Here are some points:
array([ 11, -15, -12, -12,   1,  -1, -46,   4, -44,  30, -14,  13, -13,  12,  -9,  36,  10, -19,
       -45, -52,  34,  -4,   5, -12,  -5, -20, -24, 101,  19,  16, -20, -38])
array([-12, -23, -46,  42,  -7,  -6,  66, -53,  99,  -7, -28, 127, -33, -41, -44, -22, -22,  22,
        88, 127,  35,  33, -19,   1, -15, -29,  -4,  -3, -22, 127,  29, -18])
array([-17, -28, -24,   4,  14,  33,  15, -13,  27, -30, -45,  11, -14,  45,  13,   3,  25, -27,
       -23, -48, -42,  -2, -13, -31,   1, 126,  31,  58,  -4,  10,  -9, -27])
array([  8, -17,  -6,  -2, -29,  17, -35, -28, -36,  26, -11,  19,  -5, -18, -12,  25, -51,  15,
       -22,   5,  48, -17, -16, -12, -10,  21,  82,   5, -12, -20, -23, -19])
array([ 33,  16,   3,  23, -57,  41,  24, -48, -24, 127, -45,  19,   4, -33, -10,  36, -66,  52,
       -12, 127,  33, -20, -21, -32,  35,  29, 127, -32, -31,  -7,   1, -39])
array([ -5, -14, -18,   3,  21,   6, -46,  14, -17, -26, -14, -21,   6,  73,  -8,  15,  40, -32,
        -3, -22,  -6, -14,   6, -19, -11,   2, -16,   7, -35, -15,   1, -13])
array([ 42, -13,  -2,  27,  46,  -2, -11,  -2,  30,  40,  16, -18,  13, -26,   7,  11, -44,  28,
        -2,  22,  16, -35, -36,  -2,  -7,  55, 122,   9, -24, -11, -13,  19])
array([ 10, -18, -51, -41, -20, -22,  28, -24,  21,   4,  24,  97, -22,  -4, -28, -28, -53,  29,
        39,  85, 110, -15,  54,  27, -34, -58, -49, -64, -47,  69,  37, 127])
array([-17,  21,  31, -21,  -1, -33, -20,  13, -10, -45,  44, -61,  25, -50, -10, -26,  46, -16,
        66, -13, -11, -39, -49,  -8, -10, -39, -57, -44, -15,  -2,  51, 127])
array([ 27, -13,  -2,  -6, -23, -23,   8,  72,  12, -28,  50, -46,   1,  11,  63,   3, -68,  10,
       -36, -36, -23, -40,  17,  97,  -7, -31,   8, -26,  52,   5,   3,  -9])
array([-24, -13,   5, -15, -12,  26, -21, -34,   5,  39, -17, 108,   3, -36, -25,  29,  19,   9,
       -34, -20, 111,  27, -35, -31,   8, 100,  48,  85, -37, -19, -44,  -2])
array([ -2,   2,  39,  -8,  61, -19,   5,  18,  22, -13,  10, -41,   2, -28, -13,  -6,  -1,  12,
        11,   5,  29, -18, -20,  12,  -4, -24, -58,  -6, -37, -21,  -8,  -1])
array([ 26, -16, -17,  47,  -8,  -2, 127, -15, 127,  34, -45,  82, -31,  99,  -9,   2,   2,   2,
        -7,  44,  -5, 127,  89,  12, -19, -16,  25, -25, -30, -24, -17, -57])
array([ -9,  -2,  24, -22,  31,  -4,  46,   2,   5, -16, -20, -12, -16, -46,  22,   9, -57,  23,
       -38, -43, -17,   0, -13,   8,  46,   7,   0, 127, 108,  26,  -5, -44])
array([-16,  20,  41,   0, -45,  23, -21, -25, -29, -36, -33, -41,  19, -23,  40, -31, -46,  34,
       -34, -12, -40, -33,   5, -15,  27,  -2, -53, -46, -11,   7, -22, -64])
array([ 13,  -2,  23,  24, -22,  18,  41, -29, -32,  63, -27,  16,   0, -25,   5,  23, -10,  11,
        -1,   7, -14,  10, -35, -16,  25,  -1, 127,  49,  71, -14,  -4, -63])
array([ 41,  21,  33,  28, -24,   0,  -1,  14, -38, 127,   8,  49, -15, -15,   2,  56, -37, -20,
       -46,  -8,  26,  51, -45,   5,  34, -52,  -5, 109,  26,  62, -21, -38])
array([ -7,   4, -43, -16,   5, -26, 127, -20,  38, -43,   3,  15, -27, -42, -19, -40, -56,   2,
       127,  85,   8,  -3,  18,  58, -24, -58, -72, -50, -31,  84,  68,  89])
array([ 56,  20,  37,   9, -34, -16,  27,  42, -46,   7,  55, -65,  10,  18,  45, -16, -48,  12,
        15,  89, -50, -19, -13,  88, -11, -50,  -8, -52,  35, -27,  25, -41])
array([ 11, -12,  20, 114, -11,  -3,  -1, -15,  33,  24, -11,   3,  10, -27, -21,   5,  50,  -1,
        45,  42,   5,  -9, -41, -14,  -2,  48,  34, -11, -39,   0,  30, -29])
array([ 15,  23, -15, -49, -32, -15, -13, -26,   4, -39, -14, -33,  31, -33, -27, -17,  38, -12,
       127,  19,  31, -31, -43, -45,  -6,  23,  -7, -32, -20,  36, 105, 127])
array([-25,  25,  43,  -9, -52,  11,  35, -33, -44,  50, -24,  36, -14, -40, -11,  35, -22,  13,
       -35,  45,  14, 127, -36,  -5,  29, -39, 127,  -6, -27, -35,  -3, -52])
array([ -8,   0, -36, -45, -10, -16,  18, -44,  16, -28, -22,  82,  -9, -43, -30, -25,  -7,  22,
        92,  51,  97, -12,  -7, -14, -16, -36, -70, -17, -10,  60,  30, 120])
array([  1,  22,  53, -22, -50,   4,  32, -27, -40,  26,  16,  10,  -7, -17,  -2,  53, -47,  42,
       -28,  71,  34,  75, -23,  27,   1, -47,  76, -40, -43, -32, -16, -27])
array([-19,  -6, -41, -19,  79,  10, -28,   6, -20, -12, -29,  16, -16,  27,  25,  30, -48, -38,
       -55, -44, -25,  -7,   3,  -1,  15,   7, -22,  93,  34,  69, -37, -35])
array([-35,   5, -19, -44, 127, -15, -30, 120, -36, -62,  13, -46,  -3,  23,  36,  -4, -38, -43,
       -57, -56, -49, -19,  36,  51,   9, -21, -51,  16,   9,  29, -24,  -5])
array([-21,   8,  22, -17,  -8, -11, -39,  12, -37,   2, -11,  -4, -12, -36, -17,  30,  16, -22,
       -61, -42,  22,  30, -15, -10,  22, -23, -47,  43, -22,   1, -36, -34])
array([ 24, -13, -54, -55, -53,  -6, -24, -44,   3,  -9,  72,  39, -13,   4, -16, -10, -49, -29,
        68,   2,  78, -36, -12, -29, -34, -47, -44, -47, -11,  55,   9, 127])
array([ 55, -10,  19,  44,   9,   1,  20, -10,  10,  11, -31, -41,   8, -24, -13, -11,  23,  18,
        67,  37, -26, -37, -17,   0,   1,  61,  55,  55,  14, -12,  29, -54])
array([ 15,  17,   1,  31, -16,   5,  50, -21, -28, 127, -45, 124, -26, -24, -14,  66,  15, -27,
       -48,  34,  33, 122, -39,  14,  14, -58, -31,  64, -36,  23, -29, -33])
array([-44, -11,   7,  -2, -43,  -8, -54,  20, -52, -36,  -4, -28,  -3,  -1, -12,  22,  -9, -17,
       -49, -30, -22,  26,  30,   2,   5, -27,  44, -42, -33, -31,   0, -11])
array([-45,  14, -29, -60, -20, -28, -12,  -4, -30, -70,  11, -52,  11, -32, -28, -23, -36, -22,
       121,  11,  22, -29,  37, -11, -20, -37, -54, -55, -42, -22,  81, 127])
array([ 21,   2,  -2,  80, -20,  -2, -58, -33,  -1, 127,  39, -19,  -4, -38, -36, -42, 127, -32,
        41, -55, -14,  -3, -67, -48,  -2,  20, -26,  31,  86,  26, -32, -22])
array([ 23, -10,   9,  18, -18,   2,  -2, -22,   3,  41, -15, -48,  -4, -38,  -5,  -4, -68,  52,
         3,  73, -21, -24,  -2,  -5,   4,  46, 127,  14,  -7, -27,  29, -46])
array([  2,  26,  54, -25, -17,   7,  57,   0, -47,   2,  -4, -44, -12, -13,  -3,  -8, -25,  -5,
        -9,  -9, -38,  34, -20,  14,  11, -36,   7,  10, -15, -30,  -9, -57])
array([-33,   4, -21, -33, -14,   9, -35,  -9,  -4, -51,   1, -38,  15, -45,  19,  -6, -68,  21,
       -39, -26, -56, -31,   1,   2,  46,  51,  23, -33,  36, -14, -32, -18])
array([-25, -24, -24,   0, 102, -10, -36,   3,  92, -35,  69,  17, -22, -16, -26, -17,   5,  -9,
        -8, -15,  47,   7,  -4,  15, -21, -10, -49, -28, -35, -18, -38,   1])
array([-18,   1,  10,  10, -10,  -1, -32,  27, -43, -13,  17, -21,  15,  36,   2,  24,  21, -26,
       -19, -29, -25,   1,  22,  20,   4, -17,  11,  10,  30, -23,   0, -54])
Here are 16 more points, each followed by its number:
array([-14,  21,  34, -26, -45,   4, -46, -12, -45, -36,   5, -37,  30, -31,  14,   1, -64,  42,
       -33,  49,  -5, -14,  33,   1,   3, -29, -38, -60, -33, -42, -28, -32]) 0
array([ -1,  -5,   5,  -1, -23,   6, -33, -19, -28,   6, -38,  35, -18,  11, -15,  32,  46, -16,
       -35, -21,  39,  17, -19, -21,  16, -30, -36,  80, -12,   2, -23, -38]) 1
array([-17,   9,  20,  -6, -53,   6, -27,   5, -40, -32,  73, -42,  25,  32,  43, -10, -60,  24,
       -42, -16, -23, -15,  17,  16,  -2, -51,  20, -69,  -8, -23, -22, -35]) 2
array([-15,   4,  19, -11, -44, -13, -17,  20, -50, -20,  -6, -38,  -7,  24,  13,  -9, -32,  -4,
       -44, -27, -36,  -5,   2,  33,   1, -47, -14, -20,  34, -23,  10, -47]) 3
array([ 48, -21, -16,  22,   3,   3, 127,  -7, 127,  37, -50,  32, -13,  67,  27,   0,  34,  -9,
       -11,  -7, -23,  27,   8, -15,  -7, 127,  77,   4, -29,   4, -12, -32]) 4
array([ 64,   8,  12, 106, -28,  -9, -43, -27,  -7, 127,  44, -26,  -2, -38, -32, -33, 127, -33,
       105, -36, -21,   4, -67, -46,  -6, -12, -37,  -3,  87,  28, -13,  -6]) 5
array([ 30,  11, -14, -48, -30,  -5, -14, -15, -15,  43,  63, -42,   0, -28,  41,   8, -79,  36,
       -39,  26,  44, -34,  33,  26,  -9, -39,  10, -41, -23, -25, -36,  20]) 6
array([-10,  -4, -11,  13, -53,  18, -12, -14, -41, -15,  -5, -33,   4,  -8,  52, -17, -50,  21,
       -38,   3, -53, -21, -27,  12,  10, -40, -20, -53, 103,  -5,  -7, -62]) 7
array([-15,  -3, -12, -33, 127, -13,  21,   6,  72, -26,  39,  20, -31,  30,  -8,   5, -52,  -4,
       -21,  33,  53,  57,  46,  24, -15, -39, -51, -24, -50, -23, -45,   5]) 8
array([111, -11, -49, -12,  -7, -16, 127, -35,  46,  84,  23,  32, -28,   7, -18, -33, -40,  -9,
       127,  92,  27, -19, -10,   4, -33, -56, -17, -38,  -9, 127,  34,  58]) 9
array([ -3,  -5, -22, -46,  51,  23, -43, -10, -10,   4,  41, -10,   1, -13,  32,   8, -53,   9,
       -49, -43,  11, -38, -23,  12,  -2,  41,  35,  51,  36,  30, -48,  -4]) 10
array([ 21,  -4,  -4,   0, -27, -11, -35,  31, -47,  79,  15,   4, -10,   9,  11,  24,  12, -33,
       -53, -42,  16,   9, -20,   6,  16, -49, -34,  49,   8,  31, -30, -42]) 11
array([ 14, -19, -31,  -8,   2,   8, 113,  -2, 127,  40, -18,  33, -13,  25,  37,  18, -36, -20,
       -39, -49,   1, -12, -19, -16,   4,  23, -43,  48,   5,  68,  -8, -20]) 12
array([-47,   4,  -9,  36, -45,   1, -50,  -2, -66, -12, -27,   4, -14, -28,  -5,  31,  43, -43,
       -63, -63, -41,  84, -39, -16,  46, -43,  13,  46,  56,  41, -17, -52]) 13
array([ 11, -13,   0,  48,   3,   2,  65, -10,  75,  -1, -23,  27, -14,  13,  -7, -10,  -2,  14,
        24,  16,   9,  21, -15,   3, -16,  21,  -8,  30, -26,  -7, -11, -18]) 14
array([-27,   1,  34,   3,  13, -13,  11,  87, -15, -57, -23, -50,   7,   5,  36, -11, -19, -22,
       -12, -54, -52, -23,  -1,  36,  15, -19, -38,  -1,  28,  -6,  31, -43]) 15
Which two of these numbered points are nearest to each point below, looking only along the 4 directions in which the first points spread most? Their numbers follow each, nearest first.
array([ -1, -19,  -4,  33, -46,  36, -50, -45, -45,  83, -32,  70,  12,  11, -28,  29, -15,  18,
         1,  72,  10,   8,  -9, -15, -13,  63, 127,  10, -11, -49,   7, -54]) > 4 14
array([  1,  36, 114, -31, -34,  10,  90, -21,   2,   4,   1, -23,  18, -48,  30,  -4, -78, 127,
       -41,  95,  31,  -8,  -1,  44,   0,  -4, -25, -44, -29, -21, -25, -20]) > 6 0
array([ -5, -16, -12,  -5,   5,  -5, -22,  58, -10, -31,  -4, -17,  10, 127,   2,  14,  -4, -37,
       -16, -44, -18, -11,  62,  -2, -19,  13,  42,  -7, -27, -29,  12, -44]) > 3 7
array([-12,  38,   5, -37, -44,  19,  16, -37, -15, -19,  10,  11,  -6, -33,  20,  14, -79,  26,
       -33,  36,  -4,  14, -18,  -7,  39, -47, -47, -39, -10,  -9, -30, -33]) > 6 0
array([ -1,  -8, -11,  54,  -8,  -3,  23,  19, -36,  20, -35,   4,  -6,  73,  17,  26,  43, -33,
       -28, -14, -21,  -1, -20,   8,   8, -42, -29,  48,  28,  25,  33, -51]) > 11 13
array([-31,   7,  26, -39, -57,  13, -35,  -9, -58, -45,  23, -42,  -1, -13,   6, -15, -61,   9,
       -33,  -1, -30,  10,  35,  23,  -2, -49,   0, -56, -15, -46, -29, -43]) > 2 0
array([-10,  -3,  -2,  14,  74, -18,  66,  49,   4, -25, -36, -25, -18,  56,  -6,   3, -39, -12,
       -12,   9, -21,  33,  96,  31, -13, -36, -50,   1, -31, -21,  10, -41]) > 8 3
array([  5,  -8,  -3,  21,  44,  -1, 121,   2,  83,  -5, -37,   1, -13,  53, -12,  -3,  28, -18,
        15,  24,   7,  18,  46, -14,  -8,  20,  -6, -14, -49, -14,   2, -42]) > 14 12
array([ 76,   1, -53,  44, -56, -25,  -9, -36,  -2,  28, -50, -11, -13, -28, -30, -39, -55,  -7,
        94, 127,  56, -49,  78, -16, -38, -60, -79, -58, -45, 127, 127, 127]) > 9 14
array([  0,  -5, -30, -37, -40, -24, 127, -36, 107,  -8,  52, 111, -25, -44,  -8, -26, -54,  33,
         3, 127, 127,   4, -32,  53, -22, -53, -44, -53, -33,  84,  16, 127]) > 9 8
array([  4,  -1, -17, -22,  -7,   9, -42,  -7, -43,  23,  17, -37,  -3,  17,   2,   9, -36,  -7,
       -14,   0, -16, -14, -15,   6,   6, -22,  68, -22,   6, -25, -11, -29]) > 7 0
array([-15, -16, -18,  20,  22,   8, 127, -19, 127, -29, -58,  65, -23, 127, -19,   1, 116, -13,
        23, -21, -35, 103,  73, -28,   4,  70, -29,  31, -22, -28,  22, -60]) > 12 14
array([ 10, -13, -27, -23,  28,   9, 127,  -3, 127,  -2, -43,  38, -21,  34,  28,   0, -51, -23,
       -41, -35, -28,  14, -20, -21,  11,  55, -38,  62, -10,  44, -27, -24]) > 12 11
array([  6,  10,  19, -30, 127, -12, -19, 122, -35, -21,  65, -66,   9,   2,  40, -30, -56,   9,
       -27, -50, -48, -34,   5,  45,   9,   8,  53,  13, 127, -15, -11, -56]) > 15 3
array([-14, -21, -24,  44, -37,  24,  52, -45,  24,  30, -44,  55,  -8, -25,  13,  18, -54,  14,
       -39, -12, -14, -11, -45, -15,  15,  63,  59,  71,  27,   9,  17, -35]) > 4 14
array([-19,  -1, -16, -34, -60,  -8, -63, -29, -33, -11,  -9, -34,  33, -52, -40, -13, 127,  -6,
        77, -30,  55, -35, -57, -50,  -6,  42, -13, -13,   0,   2,  86, 127]) > 5 10
array([ 12, -11,  -5,  24, 104,  26,  38, -14,  30,  -5, -31,  23,  -2,  42, -12,   7,  59,  -9,
        39,  -4,   8,   3,  -8, -31,   5,  86, -16,  71, -32,  13,  -8, -47]) > 1 11
array([-34, -16, -14, -14,  29,  15,  -9,  20, -36, -38, -15,  39, -13, -18,  24,  22, -42, -24,
       -47, -64, -29,  -6, -20,  18,  34,  37,  -1, 120, 112,  80, -21, -51]) > 13 11
array([-47,  -3,  -8, -25,  52, -13,  -1,  30,  13, -53, -44,   3, -21, -13, -12,  25, -52, -10,
       -55, -44, -29,  36,  68,  -3,  25, -11, -29,  65, -18,   2,  -5, -35]) > 11 10
array([-27,  23,  53, -21, -48,  -9, -52,   2, -60, -29,  20, -15,  -4, -29,  -7,  22, -37,  -3,
       -52, -21,  13,  22,  -5,  36,  -8, -41, -38, -14, -21, -31, -27,  -6]) > 3 7
array([-12,  -3,  27,  17,  13,  -3,  39, -15,  50,  10, -44,  -6,  -6, -40,   3,  14, -47,  30,
       -37,  41,   3,  -2, -18, -18,  22,  29, -29,   8, -29,   0,  -5,   7]) > 14 4
array([-23,  -2,  -1, -29,  22,  -5, -17,   4, -21, -55, 105,  -7,  11, -23, -14, -24,  43,  -8,
       101,  34,  21,   3, -49,  34, -24, -28, -32, -41, -19, -16, -10,  63]) > 6 0
array([106, -14,  32,  76, -61, -11, -63, -19,   3, 127,  79,  -8,  11, -45, -20, -34, 127,   0,
       -16, -50,  97, -15, -67, -29, -16,  36,  -2,   1,  97,  34, -38,  38]) > 5 1
array([ 40, -20, -31,  22,  -4,   1,  46,   4, 102,  17, -48, -31,   2, 127,  -8, -12,  90, -32,
        42, -21, -16, -10,   4, -31, -19,  55,   3, -14, -25, -13,  39, -20]) > 14 10
array([-35,   6,  17,  -1, -25, -16, -49,  24, -44, -18, -22,  20,  -5, -22, -10,  40, -30, -27,
       -64, -59,  -2,  13,  -3,  28,  10, -35, -44,  53,   2,  -3, -22, -18]) > 11 10
array([ 14,  -9, -16, -10,  32,  12,  15, -15,  32, -11, -24,  37, -22,  87, -10,  29, -28, -18,
       -26,   6,  44,  35,  35,  -3, -18, -12, -32,  30, -42,  10, -29, -15]) > 12 8
array([ 20,  17, -46, -53, -51, -13, -37, -41, -29,  -3, -32,  24,  15,   2, -26,  -8, -37, -14,
        95,  93,  99, -31,  -9, -48, -17, -36, -44, -58, -35,  58,  97, 127]) > 9 14
array([ -7,   1,  40, -14, -49, -17,   0, -22, -22, -10,  -9, -33,  10, -35,  -4,  15, -64,  87,
       -31,  83,  58,  -9,  43,  42, -10,  -8,  29, -35, -38, -42,  10, -10]) > 6 0
Here are 16 other points, each followed by its number:
array([ -2,  -9, -16,  31, -18,   6, -25,  -8, -39,  -6, -26, -45,   6,   2,  -4, -14, -19,   0,
        -3,  19, -56, -22,  23,  -9,   2,  12,  85,   3,  79, -21,  20, -57]) 0
array([ 52, -15,  -3,  12,  -4,   9, -10,  13, -30,  26,   0, -20,  -7,  42,  23,   3, -13,  -9,
        -4, -22,  13, -26, -17,  30, -16,  -3,  -7,  38,  12,   5, -10, -31]) 1
array([-19, -10,  -8,  -9,  11,   9, -46,  16, -12, -38, -33, -28,   7,  53, -15,   2,  72, -13,
         7, -37, -21,  -4,   9, -24,  -7,  42,   8,  36, -14, -13,  16, -44]) 2
array([ 40, -24, -54, -38, -29, -15,  57, -46, 123,  60,  62, 127, -28, -29, -24, -16, -72,  11,
        -1,  79, 127, -15,  -9,  12, -36, -46, -35, -40, -30, 124, -13, 127]) 3
array([-21, -18, -33,  23, 127,   3,  44,  21, -10, -48, -20, -39, -27, 127, -33, -33, 127, -40,
       127,  21, -47,  37,  50, -12, -24, -40,  21, -22, -39, -39,  26, -75]) 4
array([-10,   6,  32, -32, -41,  -3, -38,  26, -45, -18,  45, -65,  19,  12,  41, -32, -39,  37,
       -43, -32, -26, -42,  39,  10,   4, -35, -46, -56,  51, -19, -26, -51]) 5
array([-17,   4,  11, -18,  61, -17, -16,  61,  -1, -15,  -9, -19,   4, -17,  -6,  23, -51,  -3,
       -38, -26,  27,  -5,  61,  20,   6,  -8, -47,   2, -24, -18,  -6,  37]) 6
array([  1,  -5, -12, -16,  87,  10, -39,  11, -19,  29, -10,  -1, -16,  -2,   1,  34, -34, -22,
       -38, -41,  11,  -4,   1, -20,  16,  -4, -40,  64,  -1,  25, -40,   8]) 7
array([-29,  -8, -21, -19,  96,   8,  97,  -9, 127, -44, -63, -13,  -8,  36,  -5, -12,  10, -22,
        -8, -55, -49,  32,  -6, -50,  38, 127, -38,  25,  -5,   7,   3, -23]) 8
array([-35,  27,   3, -11, -73,  23, -55, -35, -58, -26, -26, -24,  32,   0,  25,   1, -66,  19,
       -54,  58,  -2, -17,  -7, -26,  -2, -53, -48, -74, -50, -18, -20, -13]) 9
array([ 40,  22,   4, -14, -37,  20, -49, -15, -56,   4,  -6, -55,  15,  35,  17, -16, -37,  19,
        -8,  94, -19, -36,  29,  -3,  -7, -23, -10, -53, -16, -36, -20, -45]) 10
array([-29,  43,  42,   4, -34,   4, -29,   0, -46, -40, -28, -63,  24, -32,  12, -32, -56,  45,
       -23,  21, -45, -24,  13,  -5,  14, -30, -59, -63, -18, -13,  -3, -57]) 11
array([-15,   1,  68,  52, -51,  -6,  18,   2, -45, -29, -23, -16,  -5, -11,   9,   4, -31,   5,
       -23,  -3, -48,  27, -29,  59,   0, -43,  45,  -8,  60, -27,  65, -63]) 12
array([-32, -10, -22,  -6,  23,   7, -38,  12, -41,   0, -21,  44, -21, -34,  18,  31, -15, -30,
       -60, -69, -34,  11, -19,  -1,  57, -15, -28, 127, 118, 119, -28, -55]) 13
array([-18,  -9,  -4,  -7,  72,   5, -17,  18, -16, -42,  -6, -32,   4,  -7,  17,   3, -32, -13,
       -18, -51, -26, -33,   6,   4,   1,  15, -45,  33,  29,  -1, -11, -42]) 14
array([ 11,  -4, -20,  13,  55,  11, -55, -14, -12,  -8, -33, -48,  15,  -6, -14, -10, -23, -16,
        18, -16, -38, -47,  -5, -31,  -7,  70, -28,  26,  -9, -23, -14, -37]) 15
The same question for these:
array([-13, -24, -31,  10,  42,  20, -30,  16,  13, -23, -18,   9,  -6,  50,  14,  16,  18, -13,
        -8, -53, -32, -20, -36,  -1,   2,  21, -36,  70,  98,  30,  -2, -46]) > 7 8
array([123, -17, -54,  18, -35, -15,  17, -33,  51, 127, -30,  34, -18, -22, -35, -40, -15, -16,
       127,  44,   7, -40,  23, -18, -29, -22, -43,  -9,   1, 127, 117, 106]) > 3 4
array([-14, -12,   5,  -2,  29,  12, -26,  -2, -16, -27, -42, -29,  -4,  12,  10, -13, -24,   3,
       -28, -33, -46, -16, -28, -25,   7,  35,  -9,  61,  43, -16,   6, -66]) > 2 1
array([-23, -16, -20,  74, -13,  28,  -1, -22,  33, -16, -57,   9,  15,  41,   5, -12,  99, -19,
        16, -44, -55, -12, -30, -40,  40, 127,  34,  67,  98,  -3,  54, -68]) > 2 15
array([ 36,   1,  -3, -20, -14,  13,  97, -22,  17,  26,   6,   1, -11, -27,  66,   8, -72,  31,
       -38,  11, -14, -12, -41,  44,  18,   5, 123,  15,  60,  31, -24, -28]) > 12 10
array([ 67,  -6,  19, 127, -24, -27, -44,  16,  37,  98, 103, -42, -15, -36, -12, -47, 127, -23,
        15, -36, -21,  -2, -67,   3, -14, -10, -23, -24,  55,  48, -41,  -8]) > 2 15
array([-36,  12,  20,  -9,  55, -18, -21,  44,   8, -43, -16, -26, -15,  -8,  -2,  25, -41, -17,
       -40, -37, -23,  20,  29,  20,  17, -29, -42,   3, -49,  -3,  14,  12]) > 6 14
array([-10, -19, -10,   8,  75,  -5, -19, -16,  93,  -4, 111,  39, -25, -34, -25, -32,  35,   2,
        -4, -37,  12,  23, -53,   3, -15,   4,  11,   2,  -9,   2, -49,  -9]) > 8 7
array([-15,   9,  -2,  13, -35,  -5, -55,   5, -41,  50,   9,  37, -19, -21,  -8,  64,  10, -37,
       -65, -57, -13,  58, -36,   5,  26, -52,   1,  38,   6,  54, -40,  -2]) > 7 8
array([-45,   9, -12, -23, -48,   7,  -3,  -8, -19, -32,  17, -33,  -9, -18,  42, -13, -62,   2,
       -54, -35, -58,   7, -40,  -3,  61, -41,  61, -48,  78,  -8, -13, -61]) > 12 0
array([-54, -14,  -6, -12,  32,  14, -17,   6, -33, -61, -49,  15,   4, -12,   9,  -9,  43, -26,
       -34, -64, -58,  -6, -16, -25,  38,  68,  -8,  86,  31,   6,  -3, -60]) > 2 7
array([ -4,  -2,  -1,  22,  11,  -2, -45, -12, -19,  14,  -3, -36,  16, -25, -21,   3,  -1,   6,
        28,  27, -12, -29, -34, -16,   3,  43, 127,  -3, -38, -33,  12,   6]) > 0 10
array([-13,  -1, -54, -58, -52, -11,  -6, -34, -29, -33, -15,  73, -15,   3, -35, -32, -43, -16,
        35,  51, 127, -17, 101, -22, -33, -63, -70, -70, -60,  45,  12, 127]) > 3 4
array([  4,  -4,  -7, -11,  71,  -4, -25,  47,  62,  21,   9, -27,  -3,  14,  -8,   3,  27, -23,
        21, -14,  20, -26,   7, -19,  -4,  13, -46,  45, -27, -14, -14,  24]) > 8 7
array([ 27,  12,  68,  54, -49,  10, -42,   8, -39,  -2, -20, -56,  42, -30,  13,  -8, -64,  71,
       -11,  76, -24, -40,  33,  14,  -3,   5,  -2, -59, -34, -12,  41, -33]) > 10 9
array([ 11,  -9,  20,  28, -11,   0, -36,  -8, -40,  24, -12,  26,   6, -21,  -5,  40, -19, -10,
       -35,  -5,  28,  21, -15,   6,   6,   5,  -2,  25, -18,  -4, -29, -15]) > 1 8
array([-14,   0, -13, -15, -49,  23,  43, -41, -25,  30, -13,  44, -13, -28,  20,  30, -45,  43,
       -38,  32, -13,  47, -39,  -7,  42, -23, 127, -16,   9, -11,  -8, -53]) > 12 0
array([ 27,  -1,   8,   1,   8, -16,  25,  -8,  49,  -2, 127,  -1, -14, -22, -11, -27,  23,  -6,
        69,  16,  42,  -3, -58,  13, -16, -43, -27, -32,  -6,  24, -17,  43]) > 4 9
array([-19, -27, -29, -19,   1,   0, -38,  15, -19, -21, -10,  18, -14,  28,  10,  37, -50, -20,
       -51, -46,   1,  -9,  53,   8,  -9,   3,  -9,  41,   1,  -1, -34,  -3]) > 7 8
array([-47,  20,  16, -38, -47,  19, -26, -35, -49, -15, -19,   7,  -5, -44, -22,  11, -49,  45,
       -46,  17,  -4,  77,   1, -24,  26, -21, 106, -35, -31, -45, -24, -38]) > 12 0
array([ 14,  -1,  -1, -21,  27, -16, -12,  79, -16, -11,  13, -27, -21,  19,  11,  32, -33, -31,
       -44, -36, -20,   2,  37,  52, -19, -54, -52,  17, -30,  29, -21,  -1]) > 6 14
array([-38,  45,  17, -37, -46,   3, -63,  35, -61, -59,  61, -67,  27,  36,  20, -37, -45,  -9,
       -42, -36, -54, -21,  22, -26,  18, -48, -49, -71, -21, -36, -33, -61]) > 5 11
array([-21, -14, -37, -42, -16, -16, -11, -36,  91, -20,  71, 125, -18, -53, -21,  -7, -58,  17,
        -9,  -7, 125,  -6, -35,   2, -15, -27, -16, -38, -34,  51, -21, 127]) > 3 4
array([ 21,  -4, -26,  -9, -30, -20,  55, -27,  50,  14,  13,  29, -19, -51, -22, -24,  -6,  24,
       101,  53,  42,   5, -53,  10, -18, -47, -49, -20,   2,  80,  44,  85]) > 3 4
array([ -8,  24,  35, -41, -46,   9,  10,  37, -44, -31,  34, -64,  20,   9, 110, -44, -47,  29,
       -46, -24, -54, -36, -21,  31,  14, -24, -55, -62,  66,  -1, -36, -60]) > 5 11
array([ -7, -24,  -6,  35, -10, -11, -26,  10, -42, -21,  35, -22,   1,  36, -11,  -5,  72, -17,
        32,   3,  59, -19,   2,  10, -26, -38, -45, -30, -20, -37,  -2,   7]) > 4 6
array([-29,   1,   5,  34, -38,   3, -27,  -3, -48, -44, -32, -10,  15,   6, -10,  14, -17, -12,
        13,  45, -27,   1,   7,  26, -18,  -8, -17, -34, -17, -41,  14, -40]) > 9 10
array([-23,   4,  11,  11,  -9,   7, -33, -15, -56,  19, -17,   6,   1,   2, -18,  17,  29, -19,
       -17, -32,  -5,  27,  -3, -18,  16, -29,  29,  17,   4, -27, -13, -47]) > 1 2
